(in the rows, 128 means zero)
Which row each row swaps with, under one turn or mirror
Vup: [107 137 120 151 143  95 125 102 134 114 130 176 162 144 164 109 102 136
 114 140  92 145 139 134 135 122]
kivir: [146  99 147 134  85 144 143 130 147 157 113 130 136 146 141  92  78 110
 127 121 116 145 108 110 139 109]
Nol: [163 159  89 156 109 123 137 127 136 100 120 141 138 129 128 110 116 108
 120 128  85 145 155 141 166 125]
Tutov: [112 138 137 135 105 121 139 118 121 134 120 131 139 150 166  88 159 123
  97 145 103 143 107 125  81 127]
risap: [141 121 136 123 167 110 162 126 141 116 105 147 118 127 116 130 142 129
 143 153  84 120  93  92 126  92]
Siro: [130 126 134 117 153 103 162 130 140 121 113 153 112 109 104 134 140 134
 138 152  88 126 100  89 124  94]
kunun: [109 144 125 134 105 116 134 109 120 131 129 135 146 155 172  89 155 125
 104 152 107 142 111 127  83 120]
nezo: [122 137 123 150  98 115 132 106 193 109 150 123 159 143 125 104 112 136
 140 159 106 120 156 115 155 122]
sen: [144 121 126 126 158 108 155 134 130 126  97 135 109 131 109 145 136 140
 140 131  81 129  95  89 124  93]
kefi: [155 150  98 165 119 127 127 127 137 107 118 138 135 128 127  96 117 100
 109 145  87 166 147 137 161 135]
vupuz: [142 111 125 114 167 109 163 137 135 135  99 158 127 133 105 128 138 132
 135 123  94 139  94  99 127 104]
gako: [127 125  72 121 140 141 137 131 164 130 135 121 122  85 160 121 133 120
 156 138  99 112 120 117  88 115]
pefos: [146 121 132 141 144 138 136 141 131  99 100 115 149 148 114  74 114 128
 128 170 100 114 127 106 134 170]
Duniz: [137 132  68 124 135 146 134 133 169 126 114 127 120  86 153 110 143 134
 155 149  96 134 125 114  87 111]
gom: [132 133  66 152  92 119 123 106 151 120 112 107 154 152 136  80  99 105
 116 124  94 122 122  88 103 117]
zura: [158 126 107  84 104 107 101 125 144 107 130 157 140 147 134 107 133 106
 149 153 121 106 113 112 145 142]
vatup: [100 138 121 160 134 103 121 100 131 111 128 174 161 130 164 119 105 142
 119 150  93 139 146 132 129 117]
tagug: [149 103 147 133  96 141 141 123 139 146 116 124 130 143 146  83  75 102
 140 123 128 155 118 108 133 104]
Pireg: [135 121  81 132 102 121 126 107 136 121 104  99 162 150 136  73  92 112
 110 126  94 118 117  97  95 114]
sis: [137 142  75 123 135 131 139 124 164 112 127 126 123  88 169 107 138 138
 168 145 110 118 142 123  98 114]
biz: [120  99 136 165 101 136 126 131 131 130  88 116 131 171 121 108 115 136
 106 125 126 125 150 135 115  97]
Tedap: [133 134 118 140  80 172 133 138 130 113  89 131 129 164 110 118 145 105
 140 121 118 138 121 101 101 120]
Sesad: [128  90 126 168 109 126 137 137 136 135  79 121 141 156 129  99 124 150
 114 124 135 133 132 146 128  97]
Teg: [121 134  79 114 137 125 140 108 151 121 128 112 122  82 162 107 131 127
 161 146 100 113 122 119  92 112]
Lub: [121 135 104 136 128 126 133 114 169 122 115 152 187 141 141  81 137 111
 153  97 105 131 103 132 141 141]
gak: [115  98 137 129  79 136  90 125 141 129 106 147 122 129 135 139  90 126
 147 143 102 120 150 107 122 127]
Pepof: [155 161  99 165 108 136 142 126 135 107 119 144 143 134 139 102 114 104
 112 153  89 148 153 142 161 134]
vum: [150 111 106  90 109 122  89 129 151 112 128 144 143 154 125 104 126 115
 145 144 121 110  99 118 138 155]
zapan: [120  99 153 122  86 138  95 124 134 133 118 150 116 134 127 136  89 129
 143 146 108 123 147 112 122 127]
tob: [100 142 115 159 125 101 125 102 133 113 130 176 159 135 161 115 100 134
 113 141  93 143 147 141 127 120]
dakog: [110 156 128 140 113 128 140 106 114 121 119 127 143 167 155  86 153 123
 107 151 101 138 115 123  82 119]
Fav: [130 116  78 121 135 131 151 123 158 118 136 136 117  74 160 117 133 133
 148 132 113 120 127 124  89 110]
Kebem: [129 127  75 135 139 138 147 126 171 118 138 128 124  87 170 111 130 136
 167 145 108 128 126 110  97 121]
vifa: [130 121  64 149 102 112 127 110 149 132 111 110 163 142 145  75  96 112
 114 133  97 134 121  92  96 117]
bug: [134 138  76 129 150 129 140 113 178 110 145 130 128  93 158 109 146 126
 151 127  96 111 135 125 104 118]
Godu: [136 116 139 119 152 101 146 136 148 122  98 138 111 131 116 138 137 146
 128 135  89 135  81  85 117  96]
dezod: [133 137  76 127 123 155 152 117 167 112 146 128 118  92 155 116 139 115
 152 145 106 133 140  99  89 121]
mogi: [156 115 122  87 106 113  94 127 137 114 131 149 136 153 130 116 136 116
 142 153 119 105 111 117 142 148]
tul: [130 138 116 155  96 126 123  97 185 100 139 112 144 140 128  99 119 128
 138 150 104 114 150 108 171 115]
Rizu: [136 108 134 128 149 117 151 146 143 130  96 143 111 137 106 132 141 135
 142 149 110 123  96  87 102  84]
fafug: [115 132 112 155 112 119 114 107 191 106 140 132 157 149 127  90 110 122
 135 148 110 115 154 122 167 126]
Gure: [123 130 110 137 135 141 133 121 166 125 119 157 180 140 140  85 150 109
 150 100 114 131 108 121 154 143]
mef: [128 113 124 121 163 104 145 136 131 110  99 135 114 118 116 138 132 137
 130 155  97 126  76  99 117 107]
tig: [123  95 146 122  92 137  89 121 131 134 115 145 120 128 133 143  91 138
 141 143 104 120 148 108 120 120]
vilu: [130 130 126 125 172 110 162 139 134 118 109 145 121 131 118 141 135 127
 140 150  88 118  89  92 117  94]
Dusat: [149 128 133 112 173 120 161 125 146 112 102 141 119 127 128 128 132 140
 139 133  91 125  86  84 124  94]
Laven: [160 161 101 163 113 132 129 125 138 108 109 139 144 126 135  96 122 104
 112 138  95 155 148 137 171 131]
tik: [136 101 155 146  87 143 153 140 153 152 116 130 132 139 142  87  87 119
 138 130 124 157 108 105 128 108]
feb: [131 138 119 146  87 172 136 128 125 113  98 128 135 159 122 123 157  97
 132 122 124 134 124  86 108 106]
luva: [148 107 150 139  88 147 139 131 144 147 107 126 135 139 146  86  86 109
 131 123 131 154 110 102 136 104]
Nit: [ 95 138 132 164 131 102 126 104 130 108 114 172 159 139 166 118 102 139
 119 133  90 133 145 132 133 122]
Fivo: [135 114  70 128 132 139 139 123 167 124 129 127 119  83 163 115 139 124
 151 139  99 120 122 124  86 109]
sav: [149 128 131 108 154 107 157 131 128 106  90 148 119 113 113 139 141 125
 134 136  95 117  96 104 114  89]
Vug: [144 115 144 151 144 141 142 143 127 111  94 119 138 159 117  77 114 129
 140 147 109 111 125 110 137 169]
mumiz: [126 141 117 138 107 119 116 107 195 108 150 126 148 149 123 100 109 129
 141 155 105 116 158 127 159 110]
nosir: [134 139 131 148  83 170 133 134 127  98  92 121 132 161 113 128 145 102
 140 136 119 131 122  94 102 117]
vap: [125 129  96 119 129 134 145 125 177 119 129 133 132  69 159 106 140 122
 150 146 103 127 114 114  87 118]
gezo: [122 144 111 138 127 136 144 114 170 110 125 157 177 151 140  83 136 110
 152  98 106 136 104 121 145 145]
fidok: [134  94 128 153 100 120 136 135 134 130  91 120 140 165 119 120 116 153
 108 121 124 129 149 149 115 101]
luz: [128  99 142 121  86 144  92 126 131 135 116 140 109 135 134 136  96 129
 143 153 107 129 154 106 111 125]
metot: [126  97 136 157 113 130 131 140 145 128  98 125 134 168 125 113 116 148
 102 130 128 135 139 154 110  92]
niso: [157 117 146 140 147 135 139 134 121 106  99 112 135 155 116  94 113 127
 135 156 102 112 133 101 142 167]

mef is swapped with Teg
tob is swapped with zapan
fafug is swapped with biz
Tutov is swapped with zura
vilu is swapped with gako
gom is swapped with Vug
kunun is swapped with mogi
Vup is swapped with luz
vatup is swapped with tig

